[[-23 -25  31 -22]
 [-21 -25  29 -20]] value 31

[ 30   6   5  36  12  16 -27] value 5

[[ -4  -2  -4 -14 -23]
 [ -9  -7   9 -15 -43]] value -4

[[  6  -3  34 -20   0]
 [ -2 -14  41 -19  -7]] value 34

[[ 22  16 -12  24 -28  17]
 [ -1   3  -8   3   2 -11]
 [ 36  13   0   8 -27 -16]] value -12

[18 32 15 36  5 -8] value 15

[ -7  33  -1  -9 -21 -11] value -1

[ -1  32 -11 -13 -16   2] value -11

[ 40   4  29 -15 -22] value 29
---
-12.939,0.164,-14.930,-6.112,16.207,-12.457 => -12.457

-1.150,-0.226,-1.269,0.159,0.808,0.106,1.486
-1.843,-0.380,-1.008,0.269,0.369,-0.922,-0.773
=> -0.773

-76.52,-82.22,-165.12,105.95,-120.96 => -120.96

-0.12,0.16,0.14,-0.02,-0.13,0.05,-0.20 => -0.20

6.315,-10.949,-12.511,16.594 => 16.594

-0.2,1.8,-0.4,-1.2,1.9,-1.3 => -1.3

0.105,-0.172,-0.124,-0.038 => -0.038

0.12,-0.05,-0.02,-0.11,-0.03,-0.14
-0.02,0.01,0.15,0.12,0.10,0.17
=> 0.17
---
[[-132   87 -219  955  805]
 [-313 -106 -846  532  660]
 [ -97  -98 -374  120  618]]	87

[[-322  766 -505  842  126   41]
 [-236  -24 -190  -98 -754 -280]
 [-627  -54 -859  766  533  483]]	766

[[3 5 6 1 5 7 7]
 [4 5 5 4 2 8 4]
 [4 7 3 2 2 4 4]]	5

[[ 35  -8  22  34  11]
 [ 24  18  29  32  13]
 [-10 -34   8  11  37]]	-8

[[2059 2785 4977 2018 7815 2841 2820]
 [2042 2763 4952 2715 5606 2120 2801]
 [2031 3303 4182 2016 5626 2074 3350]]	2785

[[-651 -512 -280 -230 -276]
 [-802 -503 -261 -225 -263]
 [ 873 -364 -469 -383 -433]]	-512

[[2 3 7 6 7 4 2]
 [5 6 2 4 3 4 2]
 [3 2 3 3 2 3 4]]	3

[[ 57 200 191 179 113 109]
 [234 202 162 188 173 210]
 [ 92  80 189 123 180  57]]	200

[[3 3 2 3 3 0]
 [4 1 1 7 2 2]
 [4 2 3 5 2 2]]	3
---
[[-14, -39, -18, -13, -21], [-5, -11, -16, -17, 3]]
-14, 3
[-16, 18, 1, 33, -10, 4, 27]
-16, 27
[[5, -24, -4, -17, 19, -19], [-43, -2, 6, -10, -3, 19], [34, 3, -3, 13, -6, -35]]
5, -35
[-27, -27, -5, -33, -15]
-27, -15
[[1, -18, 18, -15, -35, -12, 6], [29, -28, -3, 32, -20, -22, 23]]
1, 23
[-2, -5, -37, 9, -10, 7]
-2, 7
[[6, -8, 4, -41], [19, -24, 39, -14]]
6, -14
[8, 10, -14, 4, -13, -34, 9]
8, 9
[[28, 16, 17, -8, 6, 29, 8], [-13, 1, -28, 19, -15, 22, 22], [12, -38, 4, -13, 10, -42, -5]]
28, -5
---
446	242	977	661	-887	120	410
246	596	445	-634	-217	401	477
-> 246

507	169	774	-612	-251 -> 507

1	2	3	9 -> 1

15	-22	-31	-6	-6	18
-1	34	13	3	13	26
-> -1

2	2	4	7	3	4 -> 2

189	800	578	724	262 -> 189
---
[[4436 4752 9250 1375 6922 6841 8338]
 [7244 8561 9687 5368 5680 8504 8135]
 [9263 8334 8098 8692 8389 7023 7966]] --> 9687, 1375

[[410 805  87 678 565 774 822]
 [691 651 749 681 692 683 706]
 [666 709 809 719 661 667 669]] --> 822, 87

[868 876 196 246] --> 876, 196

[45 24 80 26] --> 80, 24

[[ 78 520 827 901 945 687 560]
 [856 916 704 810 856 687 557]] --> 945, 78

[ 762  952  617 -592 -791] --> 952, -791

[ 73 184  31 227] --> 227, 31
---
[-36  -6  35   7] gives 7

[  4  -6 -36  35 -40] gives -6

[[-18 -12   4   2  13]
 [ -3  -7  -2  -1  35]
 [ 10 -16   4   0  -3]] gives -12

[[ -1  -2  -2  -3]
 [-10  -2  -7  18]
 [ 33 -34 -21   3]] gives -10

[[ -3   1   0   0   4   1]
 [ 33  -2   3  -2 -25 -11]] gives -3

[-21  41  19 -13 -37 -30] gives -21

[ 24  -8  10  26 -41] gives 10

[[ -8  -1  -3 -13   0   2   4]
 [ -8 -21   3   5   7   2 -20]
 [ 24  30  32  30 -19 -14   5]] gives -19

[[ -5 -20   0 -18 -41  22]
 [ 32 -27   0   2 -31  14]
 [-18 -12   3 -16 -40  23]] gives -31
---
[[ 10  -4 -12   3 -34]
 [  6  -2 -11   2 -25]
 [  4  -5   4  -1  30]]	30

[[ -8  -3   7   8 -38 -34 -24]
 [ 11 -36  26  21  -5  22  -2]
 [  7  20  12 -38 -18 -21 -16]]	-16

[[ -4 -36 -16 -11  -1  -4  20]
 [  9  -1   5 -18 -11 -12   2]
 [-18 -42 -12  -3   7  -9  19]]	19

[[-23  18  15  37]
 [-25 -29  -6  30]
 [ 39  40 -31 -11]]	-11

[[-21  -8  23 -43 -10  11 -18]
 [ 18 -30 -17  13 -34  12  -7]
 [ -5  25  34 -29  24 -14  -9]]	-9

[[-13   0  -8   3]
 [  1   6  -3  15]
 [ 17  -9   0 -31]]	-31

[[-25 -12  20   2  33  -9  39]
 [-14  36  26  10  12   1  11]
 [-17  35 -25 -37   6 -15 -19]]	-19

[[-10 -33   1  17  -7]
 [ 16 -32 -23 -18  -9]
 [ -2  33 -10  -8 -29]]	-29
---
[[-38, -13, 6, -8, 9, -15], [-32, 17, 25, -27, 28, -13], [41, 6, -5, -22, 16, 10]] --> 25
[[-17, 5, 1, 6, 5, -22], [39, -30, 0, -11, -8, -13]] --> 0
[[-20, 3, 2, -33], [30, -14, -13, 0]] --> -13
[[26, 15, -25, -15, -17], [26, 10, -8, 5, 25], [-41, 35, -15, 16, -28]] --> -8
[[2, -11, 10, 6], [9, 39, -20, -18]] --> -20
[[-25, -35, 23, -15, 23], [-25, -24, 29, -8, 29]] --> 29
[[-4, -35, -4, 26, -30, -8], [-27, -34, 29, 10, -10, -33]] --> 29
[[-3, -19, -1, -19, 15], [11, 32, -13, 37, -32]] --> -13
---
[-33 -17   1 -10 -29   7  -1] → 1

[[-18  -4   0  -4 -10 -16]
 [-17  -6  -2  -5 -12 -39]] → 0

[[  5  -7   7   3 -16]
 [ 22 -14  -1  20  -3]
 [  5 -14   3 -37 -11]] → 7

[[  1 -14   2  -3]
 [ 36  -7  -4 -14]] → 2

[ -9  -2 -22 -19  31 -10  -2] → -22

[33 33 32 20 -3] → 32

[[-13   7   1 -16 -30  29  30]
 [ 15 -12   9  -4   3 -41  30]
 [ -6   7   1  -3  -7 -41 -17]] → 1

[[  7  17 -34  -3   4   2  11]
 [  9 -12  -3 -10  11  -3  -6]] → -34
---
[-37  12  13  18   7  31   4]	31
[ 15  36 -23  27]	-23
[-10  35  41 -33  24  -8]	24
[  3  21   7 -42  -3]	-42
[-18 -30 -29 -12 -32   6]	-32
[-17 -15  37  31 -32  -4  10]	-4
